[[126 134 103 133 125 127 126 124 112 150 126 134 127]
 [133 129 127 128 121 122 128 124 132 134 125 134 127]
 [138 126 125 126 123 115 128 124 137 141 121 129 123]
 [133 125 116 127 133 131 134 124 118 126 118 121 127]]
->
[[133 129 127 128 121 122 128 124 132 134 125 134 127]
 [133 125 116 127 133 131 134 124 118 126 118 121 127]]

[[120 137 137 127 124 123 118 128 132 125 136 130 129 126 138 126]
 [127 119 140 136 125 124 134 124 129 134 117 114 120 127 125 114]
 [124 147 135 121 121 121 107 124 136 126 137 142 125 135 149 128]]
->
[[127 119 140 136 125 124 134 124 129 134 117 114 120 127 125 114]]

[[104 118 135 102 115 105 124]
 [109 123 133 105 119 111 127]]
->
[[109 123 133 105 119 111 127]]

[[128 117 139 147 114]
 [135 150 104 110 142]
 [145 146 102 121 131]
 [140 132 125 153 110]
 [151 146 116 109 145]]
->
[[135 150 104 110 142]
 [140 132 125 153 110]]

[[136 134 125 135]
 [120 136 116 113]
 [132 129 119 136]
 [132 122 134 131]
 [112 138 140 112]
 [114 135 119 116]
 [126 126 116 144]
 [138 115 116 114]
 [112 115 118 116]
 [115 124 142 151]
 [125 117 124 139]
 [129 128 128 112]]
->
[[120 136 116 113]
 [132 122 134 131]
 [114 135 119 116]
 [138 115 116 114]
 [115 124 142 151]
 [129 128 128 112]]

[[113 145 127 109 129]
 [110 135 146 111 135]
 [120 116 143 125 132]
 [115 141 127 120 134]
 [115 134 108 120 126]
 [122 138 116 123 129]
 [112 142 133 110 131]
 [121 129 154 121 136]]
->
[[110 135 146 111 135]
 [115 141 127 120 134]
 [122 138 116 123 129]
 [121 129 154 121 136]]

[[141 122 128 139 109 127]
 [143 144 136 115 110 119]
 [142 138 136 131 136 128]
 [145 128 113 142 108 133]
 [126 135 124 130 133 133]
 [118 138 121 133 133 146]
 [132 143 133 121 138 140]
 [124 126 122 127 134 130]
 [132 134 133 128 138 141]
 [126 123 112 129 123 110]
 [153 135 136 127 135 126]
 [132 132 133 127 131 150]]
->
[[143 144 136 115 110 119]
 [145 128 113 142 108 133]
 [118 138 121 133 133 146]
 [124 126 122 127 134 130]
 [126 123 112 129 123 110]
 [132 132 133 127 131 150]]

[[125 130 123 125 135 138 139 123 129 126 122 137 118 118]
 [122 134 111 128 119 135 152 125 134 127 124 135 131 129]]
->
[[122 134 111 128 119 135 152 125 134 127 124 135 131 129]]

[[129 113]
 [116 127]
 [134 103]
 [125 125]
 [131 109]
 [128 119]
 [137 123]
 [120 131]
 [122 127]
 [138 129]]
->
[[116 127]
 [125 125]
 [128 119]
 [120 131]
 [138 129]]
---
[[133 132 122 134 141 130 134 128 130 132 136 120]
 [121 125 112 125 113 117 122 137 124 128 132 148]
 [130 128 121 135 131 121 126 141 140 142 125 121]
 [117 111 105 121 130 142 122 124 115 119 125 136]
 [116 124 124 134 139 128 127 137 132 132 148 120]]
->
[[120 148 132 132 137 127 128 139 134 124 124 116]
 [136 125 119 115 124 122 142 130 121 105 111 117]
 [121 125 142 140 141 126 121 131 135 121 128 130]
 [148 132 128 124 137 122 117 113 125 112 125 121]
 [120 136 132 130 128 134 130 141 134 122 132 133]]

[[132 132 130 125 124 134 124 131 122 122 116 125]
 [136 151 130 115 140 114 131 139 115 130 101 150]
 [124 111 144 140 116 125 147 117 118 142 104 129]
 [131 129 128 126 127 132 126 128 125 126 123 127]
 [139 127 125 121 135 143 122 121 121 129 116 129]]
->
[[129 116 129 121 121 122 143 135 121 125 127 139]
 [127 123 126 125 128 126 132 127 126 128 129 131]
 [129 104 142 118 117 147 125 116 140 144 111 124]
 [150 101 130 115 139 131 114 140 115 130 151 136]
 [125 116 122 122 131 124 134 124 125 130 132 132]]

[[123 132 120 126 122 123 125 127 124 133 115 127 125 134 128]
 [149 129 132 125 129 112 126 128 126 124 118 126 122 131 129]
 [113 128 124 139 123 144 125 127 121 123 128 133 129 130 129]
 [101 136 122 129 121 129 130 124 135 133 125 125 130 126 126]
 [135 132 129 139 132 128 133 128 137 129 123 136 121 128 131]]
->
[[131 128 121 136 123 129 137 128 133 128 132 139 129 132 135]
 [126 126 130 125 125 133 135 124 130 129 121 129 122 136 101]
 [129 130 129 133 128 123 121 127 125 144 123 139 124 128 113]
 [129 131 122 126 118 124 126 128 126 112 129 125 132 129 149]
 [128 134 125 127 115 133 124 127 125 123 122 126 120 132 123]]

[[154 120]
 [153 125]
 [152 134]
 [155 116]
 [153 109]
 [154 126]
 [153 120]
 [153 120]
 [155 104]]
->
[[104 155]
 [120 153]
 [120 153]
 [126 154]
 [109 153]
 [116 155]
 [134 152]
 [125 153]
 [120 154]]

[[115 123]
 [139 149]
 [139 134]
 [106 145]
 [116 126]
 [155 131]
 [126 137]
 [139 113]
 [130 101]
 [121 128]]
->
[[128 121]
 [101 130]
 [113 139]
 [137 126]
 [131 155]
 [126 116]
 [145 106]
 [134 139]
 [149 139]
 [123 115]]

[[127 152]
 [126 153]
 [127 151]
 [128 150]
 [125 155]
 [126 154]]
->
[[154 126]
 [155 125]
 [150 128]
 [151 127]
 [153 126]
 [152 127]]
---
[[145 134 121 145 103 124 110 128 108]
 [120 117 130 120 149 128 144 115 143]
 [147 136 110 135 112 136 114 134 109]
 [147 145 119 132 108 131 114 133 108]
 [111 115 138 114 149 126 148 133 147]
 [141 141 114 141 108 129 109 119 110]]
->
[[141 141 114 141 108 129 109 119 110]
 [111 115 138 114 149 126 148 133 147]
 [147 145 119 132 108 131 114 133 108]
 [147 136 110 135 112 136 114 134 109]
 [120 117 130 120 149 128 144 115 143]
 [145 134 121 145 103 124 110 128 108]]

[[128 127 119 127 128 133 124 121 133]
 [134 132 145 129 128 120 135 141 119]
 [139 133 146 128 130 125 131 132 127]
 [131 131 135 128 127 126 130 133 126]
 [126 127 130 126 131 134 127 122 132]
 [131 132 121 129 128 125 125 131 127]
 [126 122 150 128 123 121 131 143 136]
 [131 131 132 128 129 126 131 130 125]
 [126 126 130 129 124 123 130 129 128]]
->
[[126 126 130 129 124 123 130 129 128]
 [131 131 132 128 129 126 131 130 125]
 [126 122 150 128 123 121 131 143 136]
 [131 132 121 129 128 125 125 131 127]
 [126 127 130 126 131 134 127 122 132]
 [131 131 135 128 127 126 130 133 126]
 [139 133 146 128 130 125 131 132 127]
 [134 132 145 129 128 120 135 141 119]
 [128 127 119 127 128 133 124 121 133]]

[[119 124 130 117]
 [115 120 154 116]
 [110 116 151 118]
 [153 127 119 131]
 [133 123 118 127]
 [124 126 124 119]
 [110 120 149 114]]
->
[[110 120 149 114]
 [124 126 124 119]
 [133 123 118 127]
 [153 127 119 131]
 [110 116 151 118]
 [115 120 154 116]
 [119 124 130 117]]

[[122 128 134 146 152 138 138 110 140 107 114 132 132 141]
 [139 144 125 136 125 135 136 119 126 126 122 114 146 146]
 [114 116 138 129 118 109 135 125 137 115 120 133 134 123]
 [124 123 128 109 116 128 120 131 122 131 131 123 121 113]]
->
[[124 123 128 109 116 128 120 131 122 131 131 123 121 113]
 [114 116 138 129 118 109 135 125 137 115 120 133 134 123]
 [139 144 125 136 125 135 136 119 126 126 122 114 146 146]
 [122 128 134 146 152 138 138 110 140 107 114 132 132 141]]

[[139 141 119 127 133 122 118 144]
 [128 126 128 123 105 118 126 130]
 [109 118 141 120 135 118 140 103]
 [108 119 142 120 122 117 140 102]
 [124 122 132 123 149 122 131 122]
 [117 117 139 121 137 123 139 114]
 [113 132 139 122 112 118 138 108]
 [112 129 139 122 144 120 138 106]
 [113 118 139 120 114 117 137 109]]
->
[[113 118 139 120 114 117 137 109]
 [112 129 139 122 144 120 138 106]
 [113 132 139 122 112 118 138 108]
 [117 117 139 121 137 123 139 114]
 [124 122 132 123 149 122 131 122]
 [108 119 142 120 122 117 140 102]
 [109 118 141 120 135 118 140 103]
 [128 126 128 123 105 118 126 130]
 [139 141 119 127 133 122 118 144]]

[[126 127 155 134 151]
 [127 129  98 130 119]
 [124 131 138 113 126]
 [126 126 157 136 155]
 [126 130 104 124 117]
 [125 132 121 116 121]
 [124 130 122 114 120]]
->
[[124 130 122 114 120]
 [125 132 121 116 121]
 [126 130 104 124 117]
 [126 126 157 136 155]
 [124 131 138 113 126]
 [127 129  98 130 119]
 [126 127 155 134 151]]

[[155 107 139 119 130 106 104 121 129 112 129 133 111]
 [108 142 126 138 125 150 138 122 124 137 120 122 139]]
->
[[108 142 126 138 125 150 138 122 124 137 120 122 139]
 [155 107 139 119 130 106 104 121 129 112 129 133 111]]
---
[[123 123 131 129 131]
 [123 124 126 130 120]
 [109 119 153 129 137]
 [137 143 155 119 105]]
->
[[123 123]
 [123 124]
 [109 119]]

[[118 136 128 124]
 [146 105 118 122]
 [136 113 120 125]
 [126 134 135 112]]
->
[[118 136]
 [146 105]
 [136 113]]

[[140 124 121 128 123]
 [155 132 145 130 122]
 [134 144 118 119 147]
 [125 138 144 119 133]]
->
[[140 124]
 [155 132]
 [134 144]]

[[143 124 130  99 118]
 [145 118 133 111 138]
 [ 98 116 125 108 125]]
->
[[143 124]
 [145 118]
 [ 98 116]]

[[128 128]
 [130 155]
 [129 133]
 [130 154]
 [125 121]]
->
[[128 128]
 [130 155]
 [129 133]]

[[130 142 136 118 117]
 [128 128 127 124 136]
 [140 115 122 138 128]
 [127 128 112 131 107]]
->
[[130 142]
 [128 128]
 [140 115]]
